One turn moves each row of this set onto another row. After a few examples, where does it send each row asked below?
sopif: [  4   8   3   4   5  11 -10  11  -1   4   6  -5  -8  -8   5]
suvob: [ -4   3   8  10   4 -12  11   6 -13   6   5  -7  -5   0   0]
gober: [-10   6  -1   4   5   0  -5  -1  18   4  13  -4   3  -3   4]
Rogu: [ -4   3   7  10   4 -12  10   5 -13   6   5  -7  -4   0   0]
Teka: [ -3   3   7  10   3 -12  10   6 -13   6   6  -7  -6   0  -1]
veteg: [  2   7   5   3   5  10  -7  16   1   4   5  -7 -10  -8   2]
gel: [ -1  -1   0   5   6 -13  11   2   2   5  14  -4  12  -2   3]
vuk: [ -4   3   8   9   4 -12  10   5 -13   6   5  -7  -5   1   0]
Lovun: [  4   6   4   4   5  10  -8  15   1   4   7  -7 -10  -8   3]
pum: [-12  17   5   2  12  -3  -8  17  -4   3  11 -12  -6  -1  -3]
Posil: [ -1  -3   2   6   6 -13  13   8   5   4  15  -6   8  -3   1]
Nid: [  1   9   4   1   6  10 -10  12  -1   4   3  -5  -7  -8   3]
Mor: [ 0  9  5  1  7 10 -9 14  0  3  2 -6 -8 -8  3]
luvem: [ 1  8  6  1  7 10 -8 16  1  3  3 -7 -9 -8  2]
bev: [-12   7   0   3   6  -1  -4   2  18   4  11  -5   3  -3   2]
vovo: [-6  4 -2  7  3  1 -3  2 19  5 18 -6  1 -3  4]
pov: [  0  11  -1  11   5  -1  -8  15  -5   5  23 -12 -10   0   0]
tetu: [-7  5 -3  6  4  0 -5 -1 17  5 16 -4  2 -2  4]
pegar: [ -3   3   7  10   4 -12  10   5 -14   6   5  -7  -5   1   0]
ravu: [ -3   3   7  10   4 -12  10   5 -13   6   6  -7  -5   0   0]
fifez: [ -5   0   2   3   8 -13  11   5   3   4  10  -4  12  -3   1]
nog: [ -2   3   7  10   4 -12  10   5 -13   7   6  -7  -5   0   1]
zeg: [ -3   0   1   4   7 -13  10   2   3   4  11  -3  13  -3   3]
bik: [ -7  18   0   3  10  -1 -13   6  -9   5  13  -7  -2   1   2]
vus: [  0  13  -3  10   4   0 -11   9  -8   6  22  -9  -7   0   2]
Doluv: [ -4   3   7  10   4 -12  10   5 -13   6   5  -7  -5   1   0]
gosu: [ -3  -2   3   5   7 -14  14   9   6   4  12  -6   9  -3   1]
lisi: [ -3  16  -2   7   6   0 -12   5  -9   5  18  -7  -4   1   3]
mebus: [  1  -3   1   8   5 -13  12   6   4   5  16  -6   9  -2   2]
Vutug: [-12   6   1   3   6  -1  -2   5  20   4  12  -6   1  -4   1]
Badom: [  0  -2   0   7   5 -12  11   3   2   5  15  -4  10  -3   3]
Dipon: [-11  18   3   1  12  -2 -11  11  -7   4  10  -9  -2   0  -1]
kotu: [ -4  12   2   8   7  -3  -5  20  -2   4  20 -14 -12   0  -2]
varo: [ -9  14   4   4  10  -3  -7  21  -2   3  15 -14  -9  -1  -4]
noni: [  5   7   2   4   4  11  -9  13   0   4   7  -6 -10  -8   4]
lepe: [ -5  -1   3   3   8 -14  12   8   5   4  11  -6  10  -3   0]
bezot: [-8  3  0  7  4 -1 -1  7 21  4 17 -8 -2 -3  1]
Kene: [-6  3 -1  8  3  0 -2  5 20  5 18 -7 -1 -4  3]
Sepim: [  2   9   3   2   5  11 -11  10  -1   5   4  -5  -7  -7   4]
nal: [-11   4   1   5   6  -1  -1   7  21   4  14  -8  -1  -3   0]

gel moves to lepe
pegar moves to vuk
gober moves to nal
Where do these go?
veteg moves to sopif
varo moves to vus

